The rows of Y fall into several groups, which share some directions, and each row is roughly a mix of its group's hidden directions.
Y, 99 rows:
[[-10  -3   6 -20  11   5   1  -5 -18 -25]
 [ -5 -17  -2 -16  16   3  -8 -12 -10 -24]
 [  4   7   7 -18  -7 -20  15   6  -8 -22]
 [ -2  -1  19 -17   1  -6  16 -22 -12 -11]
 [ 14 -22  -3  -6  10  17 -17  -7 -10 -12]
 [  7 -24  13  -3  -2  -1  13   0 -22 -17]
 [ 19   6  -6  30 -12   5   0  -1 -11  10]
 [ -3 -14 -17   4 -16   9 -14   7  25   3]
 [ 17   7   1 -18  11  10 -17  10 -11 -17]
 [ -4  -3   4 -19  -5 -12  14 -10 -15 -25]
 [  2 -18   4  -2  17   3  -1 -11 -18 -25]
 [  9  11  -6   0  -5  -4   2  15  22  27]
 [-13   8  -6  15  -9 -14  -3   9  29   3]
 [ 11  18   8 -31   8   7   0   0 -11   2]
 [ 21 -14   7  -8  -1  18  -2  -3 -25  -2]
 [  8  14 -14  28  -2  -1  -3   6  15  13]
 [ 28 -22  -6   0   7  -4 -10  -2 -13  -9]
 [  8   0  -8  14 -17   9 -18  13  20  12]
 [-10  23  -1  11  -8  -9   9   9  14  21]
 [ 27   5 -12   3  -4  15 -11  12 -11  13]
 [ 11  29 -11  12   4 -12  -7  12   8   6]
 [-19  -6   7 -23  11   9   2 -23  -2   3]
 [  9 -18   6 -10   9  11  -7   6 -22 -21]
 [  2 -23  12  21  16  -9  -4  -2   8 -13]
 [  8   8  -5  -5  -2  -6 -26  13  23  10]
 [  4 -19  -5 -16   3  -5 -13   5  28   2]
 [ 14  18   3  16 -14  -3  13   9 -16 -14]
 [ -7  -5  -7  20  -8  -6 -18   5  27   0]
 [-12  -6   0   5  -3 -10  12  -1 -18 -31]
 [  6 -20   7 -21   5   2  -7  -4 -13 -23]
 [-11  20   5  -6   7 -10  13   7  14  24]
 [ 33  -6   4   4  -6   7  -5   8 -19  -3]
 [-13   5  -4   9 -15  -9  27 -13  10   9]
 [ 20  21   0 -25   8   5   3  -9  -3   5]
 [ 10  -4 -11  11   1   2 -25   1  26   7]
 [  8 -10  -7 -23 -12  16   5  -4 -14  18]
 [ -1  28   2  14 -10  -1   8  16   5  17]
 [ 17 -28   9   6 -10  15   4  -9 -10   2]
 [-13  16  -2  11 -12 -19   3  10  21   9]
 [  0 -15   4 -31   1   5   8 -12 -15   7]
 [ 24  11 -14   7   0  -1 -10  24   4   8]
 [-10 -17  16 -25  -9   2   1  -1  10 -15]
 [  1  -4   3 -33   3   3  -5  17  12 -10]
 [-17  16  -1   1  14  20 -17   4  -8 -13]
 [-25  12 -13  17 -11  -5  -9   3  16   1]
 [ -4 -18   9  -1   5   4   6 -33  -9  -3]
 [-26 -14   0  22   8   8 -13   3  -4  -8]
 [ 20 -11   4 -12  -1  19 -13   7 -21  -3]
 [-19 -22   0   2  12  10 -13 -19  -3  -9]
 [-31   8  10  11   4 -12   5 -13   9   3]
 [ 29  -6   0   3   5  15   0 -12 -16  13]
 [-14  -8 -10  20 -10  -4  -5   3 -19 -21]
 [-10 -13  12 -13   4  -2   7   2 -23 -23]
 [ -7  -1  -4  -9  -3   5  -7   1  36  14]
 [  1  16  -4   7  -3 -14 -11   1  30  11]
 [  7 -13  15 -10  -3   6  13  -9 -26 -14]
 [ 20  -3   4 -13   6  11  -4   5 -30  -7]
 [ 11 -21  -3   0 -14  -3 -13   7  26   4]
 [  4  23 -13  -8 -11   7 -12  -1  17  19]
 [-13   9   1  -6  19  21  -3 -19 -12  10]
 [ 20 -31  -3   0  -8  11 -10   4  -2   0]
 [ 26   5   2   5 -17  -9  19   3 -16  -1]
 [-11  -3   4  28  -7  -3  17  17 -11   2]
 [  9   8 -10  29 -13  -1  -6  16  13   3]
 [ 15   1 -11  27 -17   6  -5   3   7  15]
 [  3   3 -10 -18 -14  -1 -25   4  21  -1]
 [  9   0  -5 -24 -10  18 -22   9  -3  -2]
 [-18  12  11 -16  14  -1   3   1 -13 -21]
 [-10  18   8  14  12 -15  14  -5 -21   3]
 [ 17 -24  -9   8   6  -3 -12 -16  13   9]
 [ -8 -37   4 -11  -7   5  -3   3   5   1]
 [-18  24  -1  -3  -8  12   3   5  -3  23]
 [ 14  -6  -6   3 -25   7  -4  16  18  12]
 [  6   6 -13  22   8   1  -9  -1  20  20]
 [  2  -2   6  -3  13  -4  17   0 -30 -17]
 [ -5  -6 -21   7  -1  16 -17   1  -9 -23]
 [ 16   0  -5  -1   9  15   2 -12 -30  -9]
 [  2  33 -10  11   3  -1  -2   4  14  13]
 [ -4   5  -5  28   6   6  -3   1  14  24]
 [  3  -1  -9  -8  13 -17   1   9  20  24]
 [ -7 -14  19  -7   5  -7  17   8 -23 -13]
 [-22  -2  10 -10  14 -21   8  -3   2 -18]
 [ -7  16 -16  11   1 -12  -4   8  24  15]
 [ 18  14 -19  16  -6   8   4  13  -9  15]
 [ -2  21   5  -2   4 -12   6  15  18  21]
 [ -2  18  17   9   9  10   6 -27  -3   7]
 [-12   4  -2 -12 -20 -19   9   1  -2 -23]
 [ 13  15  -5  17  -8 -13   9   9  18  17]
 [ -6  -3 -15  16   6 -11  -4 -21  12 -21]
 [-13   0 -12  -3   8   4 -25  22  14   1]
 [  3  24  17   4  -2 -11  16   9   0  18]
 [ -4  -7   3  -3 -16  -1 -18   0  31   9]
 [-18  12  18  -2  -4 -11   6  12 -13 -21]
 [  2  12 -12  16  -1  -7 -17   6  27   6]
 [  6   4 -23  -2   3  15  -1  -1  15  25]
 [ 11   9   3 -10  -9   6 -11  23  25   1]
 [ 12 -32   5  -6   9  11  -6  -8 -10  -7]
 [-16 -13   5 -20  14  -3   2 -11 -12 -20]
 [  0   5  -1 -26   6   7 -11  -6 -14 -24]]

Here is one row of each group, with its name. Which group are the others in?
[-18 -16  -9  12  -7 -14 -10  10  -2 -21]
(7)
[ 10 -19  13 -24  -3   6   2  -6 -19  -6]
(125)
[ -3  -4 -10  28  -7   8  -6   4  14  21]
(77)

[  0  24 -10  15  -8 -20  15  -1  11  -6]
(77)
[-15  11   4  13   9  -8  13 -11 -27  -4]
(7)
[ -8 -13   2 -11   3   6 -11  -3 -10 -33]
(7)
[ 12   4   9  -6  13   4  19   0 -28 -11]
(77)
[-32  11  -7  16  -7  -9   2  -1   5  -8]
(77)
[-20  21 -13   6  14  10  -1  -4 -15 -10]
(7)
[-28  -6  11  10  -8  -8   7 -11 -10 -16]
(7)
[  9   0  20  -3   7   1  13 -20 -24  -4]
(7)
[ 20 -23  -6 -14  -8   5   3   0  -6  21]
(125)
[ -1   8  14  28  -4 -22   2  -1   8  11]
(7)
[  2  16  22   7   9  -8  16 -15 -12  12]
(7)
